In the data rows, the value 128 means zero.
Here are some points:
[141 169 182  85  91 138  96 117]
[106 148  74 138 144 108 139 138]
[131 134 185  84  99 126 124 115]
[135 139  50 132 133 113 159 129]
[108 144  65 154 135 122 123 108]
[128 180  53 142 115 104 160 133]
[133 130 211 103  93 142 122 108]
[155  34 197 220 212 160  91 220]
[165 172 176 218 188 132  77 233]
[101 127  47 112 153 120 190 113]
[155 161  53 139 124 106 161 132]
[148 162 191  98 115 147  99 114]
[ 75 132  49  91 147 123 146 119]
[168 146 222 105 124 152 100  89]
[135 151  60 139 139  99 178 126]
[150  90 187 207  75 148  92  94]
[141 149 196  87 131 157 111  92]
[154 174 178 218 197 128  77 225]
[146 155 181  93 105 130 112 119]
[ 89 160  68 116 130 115 180 139]
[105 140  62 155 140 103 116 136]
[133 152 179  74 109 146 130 121]
[ 42 106  54  95 142 125 173  97]
[153  87 185 203 203 165  98 114]
[ 99  97  44 105 153 120 187 243]
[138  22 172 195 217 155  83  94]
[116 148 198  95 132 156 122 101]
[135  53 210 121 129 161  89 127]
[188  54 179 219 209 143  77 233]
[ 96 153  73 114 126 115 173 147]
[ 81 123 188 100 141 117 144 119]
[100 138  61 109 143  98 172 109]
[130  40  65 159 135  91 127 139]
[ 91 146  47 138 131 133 138 120]
[159  94 190 197  70 149  97 124]
[114 165  66 131 124 117 126 122]
[154  54 222 108 125 159 107 116]
[ 91 148  56 148 127  92 135 120]
[178 170 187 195 204 132  82 223]
[108 173  67 141 120  93 134 144]
[106 128  52 123 148 125 175 112]
[139 126 169  80  97 131 104 123]
[102 132  53 108 149 107 182 126]
[122 113 195 105 111 149 136 102]
Then 12 other points, each followed by its number:
[114 155  64 147 114 109 126 105] 0
[197 133 108 129  43 164 105 120] 1
[165 173 196 213 205 151  72 235] 2
[150  52 212 109 125 156 108 110] 3
[146 151 175  96  98 135 109 137] 4
[115 158  74 156 115 115 104 132] 5
[113 119  37  95 149 105 176 111] 6
[137 165 170 105  94 138 115 128] 7
[125 162  85 172 111  95 127 139] 8
[158 185 189  95 120 146 113 124] 9
[103 147  73 152 138 114 135 124] 10
[119 147 170  80 111 150 125 129] 11
Which of these numbered points is nearest to each point below, looking only along the 2 directions in which the first points spread most? Its number follows each.
[124 145  61 123 102 127 140 132] > 0
[171  40 180 203 212 145  79 223] > 2
[130 157 211  87 129 163 103  98] > 9
[ 94 126 198  93 142 112 154 130] > 7
[ 94 114 196  87 130 110 150 133] > 7
[156  43 220 110 126 153 105 108] > 3
[ 52 129 196 109 140 132 135 106] > 7
[168 191 199 201 168 143  93 254] > 2
[148 167 189 113 103 141 104 103] > 9
[125  43  77 151 116  83 133 133] > 8
[115 129  39  94 162 108 197 119] > 6
[135 154 178 103  97 142 126 121] > 7
[111 169  64 150 132  87 122 132] > 10
[107 133  66 121 110 126 151 139] > 0
[136 141 212  90 124 158 116  96] > 9
[131  30  69 164 122 107 133 151] > 8
[153  38 212 112 138 157 101 117] > 3
[ 60  95 180  90 130 136 164 103] > 11
[148 129 167  81  97 139 113 125] > 7
[ 98 136  67 156 134 106 131 124] > 10
[ 66 105 198  82 137 118 148 111] > 11
[136 122 213  95 125 158 117  93] > 9
[113  26  76 170 113 104 123 146] > 8
[157 172 174 216 201 149  89 220] > 2
[140 155 178 102 121 162 120 116] > 4
[174 152 171 195 221 163  99 225] > 2
[102 122  38  86 158 117 195 126] > 6
[126 147  87 140 110 110 106 141] > 5
[149 160 172 108  96 132 107 129] > 4
[156  39 204 112 128 159  99 101] > 3
[ 97 119  46 105 141 106 189 121] > 6
[142 165 168  90  95 125 133 127] > 11
[112 187  73 140 103  99 117 144] > 0
[160 118 187  93 107 137 101  99] > 9
[ 91 105 197 107 144 115 151 123] > 4
[141  46 203  89 152 170 103 111] > 3
[112 130  59 132 126 118 141 104] > 0
[128 140 163  84 105 134 121 137] > 7
[116 155  90 159 102 107  86 130] > 5
[138 120 186  77  95 128 135 113] > 11
[169 167 183 212 196 137  88 223] > 2
[145 131 198  94 128 153 100  79] > 9
[ 74 116 204  99 153 112 145 138] > 4
[ 93 147  66 150 131 107 134 133] > 10
[ 82 136  57 152 141  97 132 133] > 10
